In the data rows, the value 500 means zero.
Here are some points, one per row:
[749 661 397 427 420 299 475 690 549 523 451 268 337 343 532 553 680 448
 604 342 546 414 575 519 483 583 458 476 552 651 515 690 509 511 562 669
 632 458 571 533 254 171 385 356 500 378 376 500 433 318 372 525 450 567
 539 502 447 408 374 523 472 547 514 649]
[225 309 530 421 386 570 588 546 583 419 336 409 299 370 413 499 511 578
 660 587 459 313 438 569 542 697 742 456 441 539 481 549 614 276 576 666
 445 660 595 511 445 575 624 534 595 466 518 377 512 423 439 416 475 340
 566 456 351 248 385 637 481 305 527 394]
[492 415 676 261 173 363 525 409 413 471 728 643 603 584 460 386 444 230
 526 552 612 540 594 344 516 367 387 350 442 359 521 522 637 511 466 613
 429 701 477 511 586 552 825 616 464 514 404 640 520 565 668 438 716 492
 506 564 443 299 504 395 659 669 521 619]
[596 685 209 671 620 521 501 252 519 468 400 620 581 412 736 592 604 684
 738 675 520 470 812 635 541 589 514 629 411 452 362 691 258 623 358 394
 455 511 546 525 351 522 403 411 520 204 471 325 732 349 538 558 497 339
 449 351 379 533 455 510 625 498 551 510]
[495 541 471 609 378 367 380 405 248 562 765 526 378 536 225 330 477 553
 483 568 306 463 425 658 272 275 348 485 446 559 676 479 626 618 477 517
 553 441 604 582 494 449 572 292 581 595 354 608 493 500 489 342 322 392
 359 363 322 562 523 368 509 464 391 466]
[546 789 321 296 496 400 660 497 685 733 686 420 469 426 311 255 484 471
 830 656 411 690 524 526 443 740 407 671 755 526 554 445 425 479 489 372
 556 484 682 587 554 616 523 527 516 459 402 466 494 591 369 395 522 463
 428 638 379 559 655 553 462 524 424 520]
[399 328 802 605 646 740 745 458 297 246 431 432 465 555 415 447 491 484
 490 582 586 659 583 485 471 387 394 417 602 413 366 196 479 455 359 676
 584 555 373 444 435 322 611 513 388 593 453 581 317 591 558 432 518 623
 502 640 549 787 644 302 733 642 514 437]
[410 652 302 508 561 561 600 406 398 509 433 515 535 489 669 450 572 293
 447 544 476 255 523 623 234 611 549 524 516 667 433 564 650 544 572 439
 400 268 462 297 225 526 573 686 638 563 424 447 579 508 399 649 699 431
 431 686 622 253 383 677 329 287 326 364]
[522 571 746 636 479 442 607 255 444 547 265 454 416 448 526 554 263 429
 367 348 330 527 440 404 477 352 424 429 589 461 611 520 478 506 450 373
 587 817 650 409 592 348 606 451 399 512 817 413 616 585 628 578 669 376
 261 587 424 552 552 678 718 534 524 564]
[689 485 718 562 570 553 399 605 564 413 294 470 366 312 339 619 402 512
 368 601 520 593 483 377 405 418 442 366 480 540 382 515 478 397 373 559
 308 406 133 295 597 584 480 775 634 690 795 708 453 590 578 523 409 575
 452 327 423 424 561 338 521 628 715 564]
[265 388 329 355 439 535 473 285 564 585 403 492 331 425 545 492 477 514
 422 460 353 577 373 327 466 564 595 781 654 379 434 567 647 813 500 485
 551 520 360 442 402 397 215 425 311 405 411 335 564 503 590 524 788 434
 338 411 300 469 579 491 641 534 257 356]
[421 510 391 464 448 432 371 737 416 456 590 377 498 608 408 467 504 324
 427 405 440 521 621 721 697 557 443 598 370 523 714 533 263 213 572 451
 451 368 523 538 283 489 496 450 582 612 468 767 560 617 532 488 450 572
 771 490 513 440 814 646 537 581 547 291]
[706 516 475 599 490 451 461 460 632 457 280 535 501 430 488 395 526 439
 243 381 469 358 632 527 541 366 451 507 658 369 629 627 411 547 668 420
 368 527 496 562 645 713 658 593 601 427 442 190 283 222 478 551 558 446
 615 407 459 800 532 370 577 401 423 476]
[525 360 112 440 545 470 495 471 448 362 481 451 548 365 439 429 320 594
 549 253 341 330 374 383 658 630 528 604 487 570 525 511 396 645 316 356
 557 353 588 502 436 519 536 487 703 507 618 519 603 536 520 603 468 714
 765 522 622 628 407 230 409 464 593 552]
[402 424 541 557 596 413 503 700 629 301 643 636 512 617 645 591 419 271
 360 404 395 494 530 468 398 500 492 498 386 457 478 405 410 519 626 492
 501 610 335 451 535 349 644 619 507 320 649 431 250 570 481 119 352 378
 429 576 493 285 377 501 391 414 552 499]
[426 539 485 736 470 506 431 354 430 454 452 327 501 462 495 639 579 486
 576 618 513 690 452 338 416 312 476 781 699 544 548 436 339 524 475 495
 588 674 596 649 802 587 637 446 615 424 487 689 519 330 832 590 657 528
 574 539 496 617 429 441 428 471 180 579]
[506 467 527 541 663 601 407 723 451 551 588 734 368 457 402 327 453 464
 543 426 646 299 518 464 442 571 500 364 517 575 537 657 572 323 554 665
 607 424 515 864 494 583 364 716 413 427 453 546 700 749 423 429 509 528
 432 538 712 356 478 678 408 411 473 422]
[611 398 531 650 499 504 493 468 688 379 357 515 578 194 419 465 153 468
 530 573 681 691 606 427 449 282 481 649 437 450 609 570 571 698 897 602
 462 568 595 371 447 571 512 381 414 443 534 612 407 419 633 571 358 403
 630 423 634 635 389 537 618 445 620 560]
[552 459 514 695 712 409 362 571 466 601 587 410 535 382 404 549 495 630
 615 415 695 665 645 405 784 459 424 284 365 311 506 345 409 536 567 381
 536 480 408 389 506 541 516 496 594 738 592 502 476 405 385 540 414 569
 485 407 520 509 427 263 466 539 280 239]
[632 405 620 509 397 511 537 790 483 578 668 553 659 688 585 594 543 333
 565 424 547 518 539 387 470 547 581 674 583 555 674 298 464 309 389 525
 596 582 662 582 349 497 417 433 756 903 362 606 533 493 398 367 376 295
 399 312 528 544 584 343 431 514 590 612]
[630 445 400 611 534 522 568 683 550 556 766 482 495 382 509 487 452 608
 469 437 448 651 559 651 557 447 419 428 559 631 580 492 620 303 426 524
 307 427 497 480 464 583 416 307 574 501 509 410 440 320 442 244 719 448
 670 580 693 454 432 620 551 644 579 643]
[446 453 417 429 438 425 275 373 411 580 307 435 564 493 293 535 456 437
 353 645 646 536 625 703 621 581 700 450 402 394 264 429 374 564 422 568
 561 499 440 548 417 563 324 483 481 494 501 177 464 601 489 615 544 713
 398 656 621 482 454 482 210 493 625 667]
[489 392 508 342 429 425 504 374 504 496 451 477 686 405 527 549 476 549
 306 395 438 461 470 560 702 598 560 394 474 584 298 501 431 399 399 679
 443 517 366 449 578 515 424 562 284 402 588 595 597 480 472 506 163 263
 374 466 709 693 530 374 329 403 379 372]
[517 497 745 481 648 599 707 638 628 623 613 390 340 511 392 535 574 482
 348 593 479 484 562 452 445 481 680 461 452 598 480 426 538 659 334 305
 522 651 412 571 779 428 500 374 296 538 326 520 654 620 618 721 500 557
 509 653 583 494 629 242 456 528 604 390]
[409 374 383 378 409 303 357 671 332 338 561 575 425 752 673 556 594 672
 498 676 733 622 416 447 356 544 368 301 495 769 559 588 597 468 592 622
 642 675 448 518 543 503 535 656 546 665 558 405 488 570 280 483 378 529
 621 516 688 445 667 603 497 556 652 356]
[473 684 610 691 805 694 512 423 548 668 592 497 846 609 396 566 503 539
 461 389 343 485 428 440 635 604 413 478 439 552 552 732 543 700 585 725
 638 457 512 395 479 625 347 372 667 360 388 425 534 404 383 603 442 669
 617 402 452 512 575 404 333 479 627 466]
[485 617 358 211 479 640 546 592 390 602 491 421 454 674 569 515 728 363
 546 573 203 405 399 563 321 534 303 296 250 273 344 321 625 494 607 634
 711 529 741 721 560 520 365 519 364 712 538 626 629 635 432 403 576 504
 624 573 524 458 490 414 468 542 494 568]
[494 602 499 481 434 516 460 468 436 274 368 371 354 606 670 416 411 369
 450 365 576 582 482 551 498 605 643 423 394 440 388 427 717 571 442 462
 483 323 524 619 698 621 614 483 508 428 337 569 609 472 280 358 462 429
 404 545 405 486 627 840 571 554 443 584]
[369 602 525 507 410 689 590 648 581 575 689 459 432 565 542 467 699 534
 632 532 614 630 478 686 727 428 331 597 564 418 675 660 746 627 490 384
 529 440 637 558 426 360 720 533 591 656 572 578 473 686 704 470 475 325
 405 433 387 626 498 509 453 482 434 738]
[664 541 658 621 423 325 362 607 436 432 761 507 484 448 541 480 497 591
 695 406 459 507 358 411 472 546 344 439 298 396 430 340 479 229 574 434
 469 408 477 396 450 396 569 599 575 388 287 380 231 519 733 658 589 370
 626 303 645 605 670 717 549 396 582 581]
[493 534 328 458 495 560 729 574 592 585 511 567 503 642 599 629 514 586
 525 482 446 264 410 479 438 434 666 506 461 709 420 461 348 543 566 610
 499 351 483 531 318 723 630 688 343 489 456 290 443 527 435 481 418 582
 429 399 433 345 475 833 610 639 364 611]
[298 213 456 519 551 573 574 371 705 625 344 712 631 333 531 623 428 545
 328 558 595 397 524 503 520 343 480 446 474 342 315 575 417 549 356 313
 422 594 560 336 749 468 250 476 546 309 607 597 256 202 476 736 427 754
 344 559 515 626 476 632 607 542 563 350]
[455 533 576 284 665 651 377 237 257 507 358 370 594 556 407 550 816 600
 626 632 443 325 318 366 525 516 637 715 610 520 670 571 546 518 455 303
 468 368 516 460 604 498 393 493 311 446 451 495 477 542 382 351 429 511
 298 664 598 493 534 390 518 682 634 518]
[661 316 789 531 519 275 372 481 657 404 544 692 680 615 663 676 567 763
 507 458 490 493 559 523 493 477 765 401 553 440 507 401 588 500 642 679
 350 490 315 446 591 440 509 499 604 652 835 744 566 629 648 603 565 717
 514 665 521 664 543 468 565 467 535 382]
[514 621 512 404 570 552 412 486 380 576 670 668 482 706 587 252 475 462
 318 445 589 504 417 800 609 861 709 581 570 694 345 402 521 328 544 529
 601 489 565 565 511 437 443 607 417 615 539 540 472 531 445 573 462 588
 591 313 398 199 206 493 551 606 623 502]
[583 548 485 525 420 452 600 423 550 347 270 475 582 507 671 667 425 695
 554 478 587 628 554 527 528 336 333 535 586 510 634 569 392 429 434 318
 345 396 597 481 475 606 340 302 330 268 428 439 399 529 496 610 644 608
 536 357 253 344 289 408 265 175 397 453]
[336 649 558 470 285 647 539 372 633 689 371 618 472 586 475 369 483 504
 540 616 566 457 259 248 345 351 515 505 531 334 486 479 386 572 390 262
 344 477 235 384 427 305 516 345 336 401 545 443 726 363 484 444 498 470
 608 675 465 671 352 585 559 441 443 647]
These points spread out most along one direction. Take the direction at right angles to it along which they spread out most. Go by this last direction. For each point below, how far along it does it lie, from 0 to 99? 50 is the average, and the first point above lies past it. One standard deviation of the points above along it is 16.
[706 516 475 599 490 451 461 460 632 457 280 535 501 430 488 395 526 439
 243 381 469 358 632 527 541 366 451 507 658 369 629 627 411 547 668 420
 368 527 496 562 645 713 658 593 601 427 442 190 283 222 478 551 558 446
 615 407 459 800 532 370 577 401 423 476] 52
[506 467 527 541 663 601 407 723 451 551 588 734 368 457 402 327 453 464
 543 426 646 299 518 464 442 571 500 364 517 575 537 657 572 323 554 665
 607 424 515 864 494 583 364 716 413 427 453 546 700 749 423 429 509 528
 432 538 712 356 478 678 408 411 473 422] 53
[664 541 658 621 423 325 362 607 436 432 761 507 484 448 541 480 497 591
 695 406 459 507 358 411 472 546 344 439 298 396 430 340 479 229 574 434
 469 408 477 396 450 396 569 599 575 388 287 380 231 519 733 658 589 370
 626 303 645 605 670 717 549 396 582 581] 38
[596 685 209 671 620 521 501 252 519 468 400 620 581 412 736 592 604 684
 738 675 520 470 812 635 541 589 514 629 411 452 362 691 258 623 358 394
 455 511 546 525 351 522 403 411 520 204 471 325 732 349 538 558 497 339
 449 351 379 533 455 510 625 498 551 510] 83
[225 309 530 421 386 570 588 546 583 419 336 409 299 370 413 499 511 578
 660 587 459 313 438 569 542 697 742 456 441 539 481 549 614 276 576 666
 445 660 595 511 445 575 624 534 595 466 518 377 512 423 439 416 475 340
 566 456 351 248 385 637 481 305 527 394] 62
[421 510 391 464 448 432 371 737 416 456 590 377 498 608 408 467 504 324
 427 405 440 521 621 721 697 557 443 598 370 523 714 533 263 213 572 451
 451 368 523 538 283 489 496 450 582 612 468 767 560 617 532 488 450 572
 771 490 513 440 814 646 537 581 547 291] 43
[446 453 417 429 438 425 275 373 411 580 307 435 564 493 293 535 456 437
 353 645 646 536 625 703 621 581 700 450 402 394 264 429 374 564 422 568
 561 499 440 548 417 563 324 483 481 494 501 177 464 601 489 615 544 713
 398 656 621 482 454 482 210 493 625 667] 59
[402 424 541 557 596 413 503 700 629 301 643 636 512 617 645 591 419 271
 360 404 395 494 530 468 398 500 492 498 386 457 478 405 410 519 626 492
 501 610 335 451 535 349 644 619 507 320 649 431 250 570 481 119 352 378
 429 576 493 285 377 501 391 414 552 499] 39
[369 602 525 507 410 689 590 648 581 575 689 459 432 565 542 467 699 534
 632 532 614 630 478 686 727 428 331 597 564 418 675 660 746 627 490 384
 529 440 637 558 426 360 720 533 591 656 572 578 473 686 704 470 475 325
 405 433 387 626 498 509 453 482 434 738] 47
[661 316 789 531 519 275 372 481 657 404 544 692 680 615 663 676 567 763
 507 458 490 493 559 523 493 477 765 401 553 440 507 401 588 500 642 679
 350 490 315 446 591 440 509 499 604 652 835 744 566 629 648 603 565 717
 514 665 521 664 543 468 565 467 535 382] 19
[489 392 508 342 429 425 504 374 504 496 451 477 686 405 527 549 476 549
 306 395 438 461 470 560 702 598 560 394 474 584 298 501 431 399 399 679
 443 517 366 449 578 515 424 562 284 402 588 595 597 480 472 506 163 263
 374 466 709 693 530 374 329 403 379 372] 46
[522 571 746 636 479 442 607 255 444 547 265 454 416 448 526 554 263 429
 367 348 330 527 440 404 477 352 424 429 589 461 611 520 478 506 450 373
 587 817 650 409 592 348 606 451 399 512 817 413 616 585 628 578 669 376
 261 587 424 552 552 678 718 534 524 564] 41
[611 398 531 650 499 504 493 468 688 379 357 515 578 194 419 465 153 468
 530 573 681 691 606 427 449 282 481 649 437 450 609 570 571 698 897 602
 462 568 595 371 447 571 512 381 414 443 534 612 407 419 633 571 358 403
 630 423 634 635 389 537 618 445 620 560] 40
[517 497 745 481 648 599 707 638 628 623 613 390 340 511 392 535 574 482
 348 593 479 484 562 452 445 481 680 461 452 598 480 426 538 659 334 305
 522 651 412 571 779 428 500 374 296 538 326 520 654 620 618 721 500 557
 509 653 583 494 629 242 456 528 604 390] 38
